6.119; -0.858; -2.516
1.281; -3.095; -2.813
4.911; -2.604; -0.743
0.733; 2.961; -2.015
-5.182; 2.790; -3.321
-2.372; -0.843; -2.967
-0.422; -5.116; 1.805
3.671; 1.836; -2.573
3.642; 0.235; -5.242
-7.575; 7.461; 1.156
->
-0.858; -2.516; 6.119
-3.095; -2.813; 1.281
-2.604; -0.743; 4.911
2.961; -2.015; 0.733
2.790; -3.321; -5.182
-0.843; -2.967; -2.372
-5.116; 1.805; -0.422
1.836; -2.573; 3.671
0.235; -5.242; 3.642
7.461; 1.156; -7.575

-0.976; 0.336; 0.370; -2.696; -1.949; -3.231; 2.645; 2.384; 3.505; 3.251; -1.170; 0.660
-0.085; 0.262; -1.489; -2.756; 1.122; -2.970; 1.932; 0.447; 3.505; 2.748; -1.112; -0.447
3.459; 0.504; 3.242; -0.231; 3.367; -0.282; 0.799; -5.545; 1.014; 0.814; 1.223; 0.181
-0.964; -0.112; -0.612; -3.622; -0.735; -3.395; 3.004; 2.279; 3.669; 2.508; -0.746; 0.720
2.548; 0.054; 1.754; 0.546; 4.213; 0.083; -0.405; -4.269; 0.112; 0.072; 0.092; 0.771
-0.278; -0.246; -0.827; 2.502; 0.755; 2.707; -2.192; -1.184; -3.226; -3.271; 1.180; -0.234
-2.935; -0.171; -2.765; 1.173; -3.137; 0.507; -1.380; 3.847; -1.406; -1.089; -0.824; 0.495
-1.911; -0.734; -1.491; 2.539; -2.516; 3.199; -1.700; 1.768; -3.319; -2.503; 0.701; -1.241
->
-1.170; 0.660; -0.976; 0.336; 0.370; -2.696; -1.949; -3.231; 2.645; 2.384; 3.505; 3.251
-1.112; -0.447; -0.085; 0.262; -1.489; -2.756; 1.122; -2.970; 1.932; 0.447; 3.505; 2.748
1.223; 0.181; 3.459; 0.504; 3.242; -0.231; 3.367; -0.282; 0.799; -5.545; 1.014; 0.814
-0.746; 0.720; -0.964; -0.112; -0.612; -3.622; -0.735; -3.395; 3.004; 2.279; 3.669; 2.508
0.092; 0.771; 2.548; 0.054; 1.754; 0.546; 4.213; 0.083; -0.405; -4.269; 0.112; 0.072
1.180; -0.234; -0.278; -0.246; -0.827; 2.502; 0.755; 2.707; -2.192; -1.184; -3.226; -3.271
-0.824; 0.495; -2.935; -0.171; -2.765; 1.173; -3.137; 0.507; -1.380; 3.847; -1.406; -1.089
0.701; -1.241; -1.911; -0.734; -1.491; 2.539; -2.516; 3.199; -1.700; 1.768; -3.319; -2.503

1.239; 0.430; 3.762; -2.754; 3.215; -2.582
3.593; -2.081; 4.816; -4.593; 7.043; -5.650
1.239; 0.430; 4.241; -3.315; 3.215; -2.582
1.592; 0.430; 3.762; -5.735; 4.284; -2.582
3.059; -0.103; 3.762; -6.199; 6.028; -2.854
1.239; 0.430; 3.751; -4.036; 3.011; -2.047
1.239; 0.430; 3.164; -4.593; 3.215; -2.301
1.239; 1.805; 5.627; -4.593; 3.215; -2.582
->
3.215; -2.582; 1.239; 0.430; 3.762; -2.754
7.043; -5.650; 3.593; -2.081; 4.816; -4.593
3.215; -2.582; 1.239; 0.430; 4.241; -3.315
4.284; -2.582; 1.592; 0.430; 3.762; -5.735
6.028; -2.854; 3.059; -0.103; 3.762; -6.199
3.011; -2.047; 1.239; 0.430; 3.751; -4.036
3.215; -2.301; 1.239; 0.430; 3.164; -4.593
3.215; -2.582; 1.239; 1.805; 5.627; -4.593

1.285; 2.922; 1.103; -2.289; 0.802
1.416; 1.729; -1.491; 0.050; 0.233
-0.069; 7.188; -3.230; 0.754; -0.573
-2.066; -2.261; 0.648; 1.512; -1.162
-1.420; -3.389; 3.428; 3.504; 1.801
-1.704; -0.908; 1.027; 0.157; -0.605
->
-2.289; 0.802; 1.285; 2.922; 1.103
0.050; 0.233; 1.416; 1.729; -1.491
0.754; -0.573; -0.069; 7.188; -3.230
1.512; -1.162; -2.066; -2.261; 0.648
3.504; 1.801; -1.420; -3.389; 3.428
0.157; -0.605; -1.704; -0.908; 1.027

-4.788; -4.068; -5.293; 0.277; -0.121; -0.325; -2.075; -1.408; 0.006; -0.381; -4.671
2.096; 1.671; 1.421; -0.029; 1.095; 0.779; 1.680; -2.913; 0.368; -4.589; -0.799
-0.603; 0.619; 1.627; -1.595; -5.792; -3.728; -0.449; 0.575; -0.992; 2.683; 0.620
2.784; 3.352; 5.077; -0.963; 0.927; 0.454; 1.683; -1.093; 0.500; -0.965; 0.402
->
-0.381; -4.671; -4.788; -4.068; -5.293; 0.277; -0.121; -0.325; -2.075; -1.408; 0.006
-4.589; -0.799; 2.096; 1.671; 1.421; -0.029; 1.095; 0.779; 1.680; -2.913; 0.368
2.683; 0.620; -0.603; 0.619; 1.627; -1.595; -5.792; -3.728; -0.449; 0.575; -0.992
-0.965; 0.402; 2.784; 3.352; 5.077; -0.963; 0.927; 0.454; 1.683; -1.093; 0.500

-2.886; -0.833; -2.690; 1.339; 2.043
1.553; 0.575; 1.605; -2.384; -0.873
-1.315; -3.807; -1.156; -0.317; 5.763
-2.762; -3.657; -2.836; 0.971; 5.839
-3.647; 5.930; -3.834; 2.294; -6.030
0.182; 3.076; 0.234; -1.287; -3.118
3.567; 4.332; 4.037; -3.851; -6.002
-1.563; 2.931; -1.677; 0.421; -2.852
-1.723; -4.771; -1.552; -0.061; 7.261
3.586; -2.414; 3.871; -4.256; 2.405
->
1.339; 2.043; -2.886; -0.833; -2.690
-2.384; -0.873; 1.553; 0.575; 1.605
-0.317; 5.763; -1.315; -3.807; -1.156
0.971; 5.839; -2.762; -3.657; -2.836
2.294; -6.030; -3.647; 5.930; -3.834
-1.287; -3.118; 0.182; 3.076; 0.234
-3.851; -6.002; 3.567; 4.332; 4.037
0.421; -2.852; -1.563; 2.931; -1.677
-0.061; 7.261; -1.723; -4.771; -1.552
-4.256; 2.405; 3.586; -2.414; 3.871
